Each path below is one point turned by a fixed rotation once a step. After each direction that follows a path, write how fast that rotation turns it, in degrees per step (0 if it stays still).
Each turn is a multiple of 5 degrees from 10 to 175, or 0.
Each row of a path follows its step; steps can be skipped.
Rotation 1:
step 2: [-12  -1  -7   7  15   1   5 -12 -13   7 -11   2  19  22 -12 -30 -33  -9
 -29   8  19 -15   7  16  -6   9   2  18 -12  -6 -13 -46 -18   7  17   6
   9  26 -17 -20 -10 -11 -10   8 -20  -2   1  10  13  -9   3 -21  -5  21
 -28   1]
step 7: [ -5 -32 -13  -6   1  10  -7 -13  -7   7  12  17  14  33 -23  14 -18   2
 -14  22  -6 -12 -20  26   5  15  -5 -23   1  -7  14   1  14   3 -10 -15
 -13 -10 -26 -12   0  -7   1  44 -24  36  10   1   2  -6   9  -2  -5   6
 -18  -4]
step 9: [ 27 -10   1  11  33   3  -4  11  -8 -10 -14   9 -15  28 -25  -4  -6 -23
 -12  11  -3   0  17  -2  23 -18  44 -29 -38   4 -10  -5  -4  11  16  -5
  -9  24  20 -12   1 -11  -9  -6   6  -7   0   7  -3 -15   6  -9   0 -26
  11 -16]
step 10: [-26  -4   7   0 -29  10 -13   3 -29  12 -11  40 -13  -1  -6  -7  -3   6
  -6  13  -8   6  16 -13  -9  26   3 -16   5   9   6 -30  -8  38 -19 -26
   5  17 -16  -7   1 -15 -14  -6   1   9   1  17 -18 -27  12   4   8  14
 -21 -10]
step 11: [  0   5   2  -2  18  27 -23 -27 -10   4  15  14   4  12  -1  10 -13  20
   3 -12  -8  -2 -18   7 -13  15  -5 -11 -10  24   0   8 -31   9  -5 -11
   9   4  15   4   8 -14 -27   9  -3  38  -8 -44  20  -3 -25 -19 -31 -11
   6   3]
step 12: [-13 -21  -1  12  37  -1 -19  -3  -6   5 -31 -24  17  28   7 -10   3  -3
 -26  17   6   6 -22  16  26   9   6   6   0 -13  -6 -13   8   6  -4 -16
 -20  -4  -5   9  14 -18 -13  -5 -19   3 -10  27  15 -18 -21  16 -20   0
  15 -21]
step 14: [  0   9   1  24 -10   7  13  20  -5  10   6  -8 -20  18  -3   8  15  15
 -13  12 -32  26   1   1   1  19  26 -10 -26  29 -14 -24  -3  29  -2  17
  -7   6  14  -9 -11   1 -17  30   0  30   8 -14  21   2   8  -2   9   6
   0 -27]
step 16: [-14  -4 -12  13   5   5   6  -3   8   4 -10   6  -8  -7   3  -5 -13  10
 -22   3   1 -16  -5 -15 -24  21  21 -26  -9  16   5 -10 -15  22 -19 -34
   9  10  14  -1   6 -26  -6 -14 -32  -3 -11  28   9 -25 -34  -6 -11 -16
   6  31]
step 17: [  8   2 -33  14  32  -9   0 -26 -34  -6  12  15  23   4 -16  -2  -3  18
   3  -3  -7   1   8  17  15  22  13  -7 -22   2 -18 -12  13  -2   5 -10
  10   8  -1  24  22 -27 -11   1   4  16   1 -14  10 -19   3 -22  -8   8
 -15 -38]
step 18: [-25 -22  10  20  13  41 -29   5 -11   0   6  -6 -18  -8  10 -13  13 -29
   5  21  -3  -1 -25  12  12  41  13  -3  -3 -17   6  -1 -11  24   1 -11
  -4   1  -9  -6  -2  16 -22   8   5   5   8 -10   8  -6  -6  28  -4  15
  -1 -27]
Speeds:
[  0  -4  -9   2   0  -4   8   2   5   7  -4   2  -8  -4   0  -2   2   9
  -2  -1   2   2   5   3  -1  -5  -3 -10   7  -3   6   3   0  -1  -7  -9
   1   0   4   0   6  -7  -1   5   5   4   6  -3  -3  -1   7  -2   2   3
  -4  -1]
110
[  1   4  -1  -3   2  -4   5  -7  -7   4   2   0  -1   7   0  -4   4  -1
   1   6   3   1  -3  -1 -14  -1  -3   3   7   0  -1  -4  -8   2   1   1
  -5   3  -3  -2  -4   4 -10   8   8   8   0   2  -5   0  -1   5   0  -4
   1   7]
85
[-2 -6 -5 -1 -4 15  3 -1 -2 -1 -1  0 -4 -3  1 14 -3  5  2 -1 -7  2 -6 -4
  4 -2 -2  6  8 -5  3  2 -5 -1  4  5 -2  2  1 -5  4  2  2  2  2 10 -8 -2
  4  1  1  7 -1 -1  0 -3]
100
[  1   4   3  -5 -10   1  -1   5  -1  -1  -4  -2 -12  -1  -2   3   7  -3
  -2   2  -1   1   4   7   7  -6   3  -4  -5  -2  -2  -1  -3   7   1   5
  -4   2   4   2  -5   8  -2   2   5  -2  -7  -2  -3  -5   6  -7   9  -2
   5   3]
70
[  0  10  -3  -1  -4  -4  -3   3   2   2  -9  -4  -6   3  -6   2   2  -1
   3   9   0   0 -10   3   4  -2  -2   5   0   2   0   4   6   5   7  -5
   7  -5  -7   0  -6  -9   6   4   4   2   2  -4   6   5  -4   4  -2  -1
  -4   2]
55
